In the data rows, 50 means zero.
Some points, one per row:
[38 43 57 53 48 74 40 66  6]
[42 59 55 54 52 57 50 52 34]
[43 52 54 46 69 82 41 63 25]
[66 67 46 41 81 73 53 42 31]
[45 22 43 55 41 52 38 60 41]
[77 93 48 37 78 53 66 20 65]
[26 57 83 56 46 83 38 74  0]
[64 65 39 46 50 24 65 28 91]
[46 27 45 48 56 58 37 51 53]
[41 40 57 51 71 83 38 68  4]
[48  0 17 57 39 38 32 72 75]
[66 59 36 40 84 71 54 45 47]
[45 22 45 55 41 59 37 60 46]
[33 54 63 58 44 59 40 55 27]
[47 35 45 57 26 37 43 59 52]
[60 58 44 39 79 70 55 43 48]
[41 64 75 52 34 36 59 48 53]
[33 51 74 58 24 42 51 56 43]
[43 34 57 53 42 55 40 60 43]
[33  8 36 63 30 47 32 72 47]
[52 51 53 50 34 36 57 43 50]
[64 17  6 47 67 49 45 57 76]
[42 16 37 59  2  1 50 49 90]
[73 72 41 34 86 60 63 34 62]
[47 44 41 47 76 76 41 60 30]
[43 54 58 51 62 68 48 62 20]
[52 34 36 51 60 58 42 50 54]
[50 99 93 50 53 56 72 40 17]
[66 75 36 41 86 55 62 34 62]
[44 49 60 50 45 50 47 49 47]
[39 54 64 61 38 62 41 65 28]
[66 35 20 49 37  8 57 35 99]
[41 18 44 58 14 27 45 54 69]
Then 16 other points, each followed by its number:
[48 27 34 56 43 40 43 54 68] 0
[45 73 80 48 38 32 67 38 50] 1
[37 11 35 58 30 45 38 71 48] 2
[65 74 43 44 71 47 58 26 71] 3
[51 20 35 51 25 24 51 48 77] 4
[52 63 59 56 32 35 62 40 48] 5
[34 49 67 56 22 55 48 70 33] 6
[29 68 88 63  2 22 58 51 38] 7
[16 71 97 63 20 62 53 70  0] 8
[72 36 24 37 96 76 43 41 56] 9
[27 42 68 60  9 27 52 60 47] 10
[57 87 64 43 62 49 70 36 51] 11
[68 71 50 37 63 38 64 21 81] 12
[59 59 42 45 69 45 57 39 59] 13
[67 71 40 39 89 68 64 41 43] 14
[38 39 62 58 31 61 38 66 25] 15
Which three of these numbered points are nearest to each point below, ignoring the 3 directions in which the first points spread most? Their numbers follow each, nearest first.
[46 52 46 51 43 46 49 61 61] > 6 8 11
[48 50 63 53 33 50 47 53 45] > 15 4 0
[52 85 58 42 66 47 69 39 48] > 10 8 11
[49 31 37 50 44 50 45 58 47] > 2 7 14
[56 41 35 45 84 72 40 52 37] > 13 0 7
[24 31 66 67 27 56 27 69 22] > 3 0 13
[59 64 62 40 44 45 65 40 52] > 4 15 2
[37 34 45 55 45 56 33 58 39] > 3 0 7
[51 21 28 52 62 55 29 55 59] > 3 0 12
[54 60 57 46 16  7 70 24 86] > 4 12 2
[75 99 58 31 89 46 80 15 68] > 1 13 11
[42 58 65 58 24 36 60 49 44] > 2 14 5
[59 46 42 48 72 78 37 63 31] > 15 7 0
[60 42 22 41 97 74 46 53 42] > 13 10 7
[38 20 45 53 28 44 42 61 48] > 4 2 10
[53 30 36 50 49 41 50 54 71] > 11 1 0
[50 35 36 52 51 47 42 57 54] > 7 13 0
[51 74 62 48 41 39 58 42 48] > 7 2 15
[57 11 20 53 48 54 34 60 58] > 15 5 4
[37 43 59 61  0  0 61 49 78] > 10 11 2
[55 40 33 53 72 51 43 51 57] > 13 0 3
[70 33 18 44 53 25 61 32 99] > 4 14 11
[47 49 51 55 31 41 46 60 53] > 6 15 7
[45 32 38 51 75 89 31 64 11] > 5 7 15
[40 48 49 54 51 64 46 60 34] > 8 11 7
[23 60 77 63 22 54 48 63 19] > 8 7 10
[48 54 59 52 25 33 52 45 56] > 15 7 4
[43  4 38 57 28 47 38 69 53] > 4 15 14
[45 85 71 51 41 38 70 37 50] > 8 10 11
[62 59 37 47 74 62 51 45 58] > 0 3 11
[56 67 48 46 65 57 59 50 47] > 8 11 2
[52 23 35 49 32 35 43 50 79] > 12 15 9
[54 31 25 48 54 47 50 53 66] > 2 11 10
[25 79 99 59  8 50 57 58  9] > 2 15 7
[55 45 53 63 33 29 43 43 67] > 3 0 15
[53 43 52 44 73 72 41 48 37] > 9 12 1
[45 54 62 52 40 42 46 44 50] > 3 12 0
